In the data rows, the value 128 means zero.
Here are some numbered points:
060 133 134 141 169 132 146 116 160 157 167 118 094 099 171 097 109 153 086 140 117 125 102 077 086 136 135 122 170 126 089 069 0
132 156 135 137 110 129 132 135 136 115 096 139 113 164 148 136 106 142 119 112 131 131 130 125 131 147 118 115 121 107 152 162 1
130 080 145 172 182 089 158 159 060 112 107 171 151 112 098 172 148 148 145 125 118 154 161 190 182 146 133 162 122 141 129 157 2
160 113 164 196 198 147 116 143 098 112 139 142 096 168 084 106 116 098 127 128 090 159 107 113 164 136 152 146 171 160 097 141 3
147 117 139 139 111 138 116 108 108 146 106 151 133 120 128 155 138 141 167 154 134 107 124 150 149 120 140 138 106 136 144 128 4
124 137 211 157 173 145 126 153 127 100 104 148 105 173 138 072 135 143 092 100 109 136 100 097 140 175 172 134 181 114 158 141 5
139 114 122 107 095 154 147 095 158 142 108 113 116 148 145 122 102 106 115 145 144 146 117 089 127 160 154 143 133 116 145 108 6
176 150 129 152 184 158 154 132 153 154 182 115 112 138 154 126 096 094 098 080 130 094 099 105 107 116 155 121 168 153 140 095 7
122 107 123 142 123 125 168 115 111 167 131 107 148 089 176 159 131 108 143 150 119 120 155 135 096 150 125 130 104 129 122 118 8
097 103 076 154 096 116 098 192 176 110 097 114 121 108 039 094 154 168 083 170 152 105 116 151 148 056 099 114 124 116 119 151 9
116 097 065 160 147 126 190 098 072 170 138 126 191 111 211 145 163 091 138 135 138 129 175 158 102 115 112 119 060 080 140 084 10
175 169 234 032 083 193 161 094 149 113 098 121 139 149 176 080 063 145 124 056 102 148 104 061 138 095 148 146 122 105 113 124 11
105 115 103 086 120 110 110 086 151 137 152 121 094 082 107 173 110 102 107 153 154 123 156 087 127 186 076 107 129 125 098 089 12
091 097 128 108 103 095 201 129 117 144 143 154 146 110 109 136 144 112 162 121 185 133 154 140 167 167 134 104 110 118 113 125 13
119 103 079 105 125 138 149 119 173 182 128 131 093 130 139 152 129 103 129 172 128 142 167 167 095 103 079 099 128 137 131 111 14
147 049 065 135 080 136 190 154 109 173 082 133 220 092 192 169 218 151 171 207 099 081 141 192 067 136 108 072 121 162 138 109 15
116 094 125 019 105 120 071 074 164 159 202 162 076 112 133 145 116 053 121 133 221 162 112 093 132 188 109 103 163 090 130 106 16
Which three points above are nearest to each new point by angle? Their numbers follow each, nearest first.
148 176 157 120 125 191 133 132 143 114 115 117 134 143 116 058 116 153 123 069 138 151 111 117 117 087 131 119 140 111 159 143 11 5 1
134 214 154 110 066 142 087 169 151 029 069 090 096 148 091 094 126 168 109 129 133 113 117 081 131 064 116 102 113 114 149 222 1 9 11
130 148 148 045 129 128 174 125 127 059 130 135 156 109 216 112 134 115 158 058 114 155 113 135 063 089 188 066 082 123 098 107 11 10 8
147 148 141 182 178 127 154 118 094 160 096 137 125 143 187 120 149 121 153 146 109 124 136 184 097 128 125 132 115 119 121 110 10 8 15
148 154 134 101 121 142 121 122 163 129 121 114 120 132 142 090 115 146 113 106 132 133 112 083 121 101 122 110 138 108 138 153 11 1 6
155 154 209 128 148 117 157 116 130 129 104 110 183 102 157 074 128 115 127 066 137 123 129 096 093 140 160 100 128 111 130 139 11 5 7
187 098 066 111 106 144 105 128 099 149 088 146 192 146 118 190 158 112 205 169 092 110 160 144 156 142 145 191 044 197 160 125 4 15 2
168 188 135 128 134 142 162 123 134 102 058 114 165 135 191 071 117 142 125 067 114 116 148 130 087 111 106 117 135 156 111 110 11 1 7
171 162 094 170 103 137 146 099 139 161 117 151 110 149 197 136 143 120 155 097 141 068 088 061 106 115 144 120 165 116 164 163 7 1 6
105 126 141 128 122 155 130 122 101 156 129 146 105 149 139 114 141 146 114 143 100 103 113 140 135 097 122 157 125 147 101 095 0 4 3
124 137 147 138 116 125 102 132 155 120 146 116 134 125 116 118 148 140 107 126 126 115 123 128 132 109 114 139 136 131 118 135 9 0 5
122 119 138 146 133 133 104 110 135 130 145 117 113 144 110 149 127 100 109 113 150 124 130 098 138 145 145 117 147 122 119 151 16 3 12
135 129 069 143 122 109 145 137 113 148 101 129 120 101 129 174 119 130 147 152 120 115 127 145 116 113 111 125 114 127 148 126 15 14 8
095 104 075 062 019 174 080 141 189 129 123 104 011 145 112 145 080 100 057 135 166 137 103 067 147 110 060 095 119 090 176 169 16 6 12
172 134 180 092 193 139 134 063 164 179 161 124 103 122 182 063 131 139 083 061 084 129 147 077 066 124 160 150 151 145 122 108 7 0 11
110 078 111 104 075 182 053 129 143 092 132 158 075 090 131 194 090 068 152 133 158 174 112 094 180 183 133 130 136 081 189 167 16 6 12
130 142 154 137 156 124 125 137 122 094 132 129 158 170 131 105 135 151 108 106 092 123 099 101 134 109 120 105 142 130 122 138 5 3 11
138 069 093 172 137 109 111 124 116 148 134 154 079 134 150 209 139 114 146 188 137 126 135 152 113 183 103 101 158 138 136 116 14 15 12
155 142 129 091 045 180 064 110 154 098 092 118 088 163 160 116 112 099 137 125 100 129 116 129 128 120 084 148 076 109 102 126 11 1 6
159 159 152 130 136 126 153 120 129 139 109 127 145 104 123 103 128 137 134 103 134 134 157 125 099 101 126 135 103 119 120 155 11 10 8
121 155 159 194 135 070 092 131 135 077 135 112 196 159 128 139 146 193 095 132 112 115 142 145 158 128 122 139 141 123 118 112 2 5 9
182 139 076 091 057 142 187 130 131 133 053 110 128 124 149 149 093 135 155 160 127 105 131 140 087 071 103 110 072 120 163 185 15 1 14
136 157 164 137 113 124 111 175 154 084 114 102 113 103 120 064 101 127 098 091 124 148 101 104 139 100 142 125 156 106 160 131 5 11 9
070 177 244 094 156 068 084 120 181 106 239 152 078 174 088 067 056 084 073 134 169 127 113 015 147 205 127 097 186 125 108 146 16 5 0
131 139 143 126 125 128 116 141 147 111 118 114 139 140 114 123 118 143 118 118 127 121 125 127 141 109 118 122 142 119 141 133 9 1 11
138 115 068 106 107 126 141 126 118 195 113 084 126 084 112 163 072 091 173 096 156 094 101 112 148 122 129 111 122 110 177 141 8 6 16
115 097 149 075 128 107 118 102 124 115 177 147 100 185 049 084 113 105 057 095 162 131 116 151 163 139 111 148 102 101 159 138 16 5 13
139 143 028 109 068 083 164 155 127 164 112 110 133 090 173 171 120 130 156 145 171 071 098 122 104 091 115 131 094 114 164 143 15 10 8
144 142 198 132 121 153 176 108 122 131 093 108 151 133 230 097 102 123 142 103 123 141 098 085 132 163 165 138 111 109 102 094 11 6 5
146 147 158 111 123 143 072 168 141 113 132 131 122 127 080 113 126 123 125 132 134 128 123 128 136 132 115 162 135 109 127 118 9 5 3
158 097 138 131 118 153 095 125 157 117 144 143 090 140 135 117 094 118 130 141 165 130 112 122 111 179 115 128 136 081 157 150 16 6 1
121 115 142 099 128 120 110 104 145 108 151 126 090 136 092 091 085 112 146 112 174 175 117 071 125 185 136 091 138 124 110 159 16 12 6
134 184 154 135 172 089 108 104 138 113 073 126 123 137 141 093 119 118 122 121 106 096 098 104 100 157 147 089 127 151 134 134 5 1 7
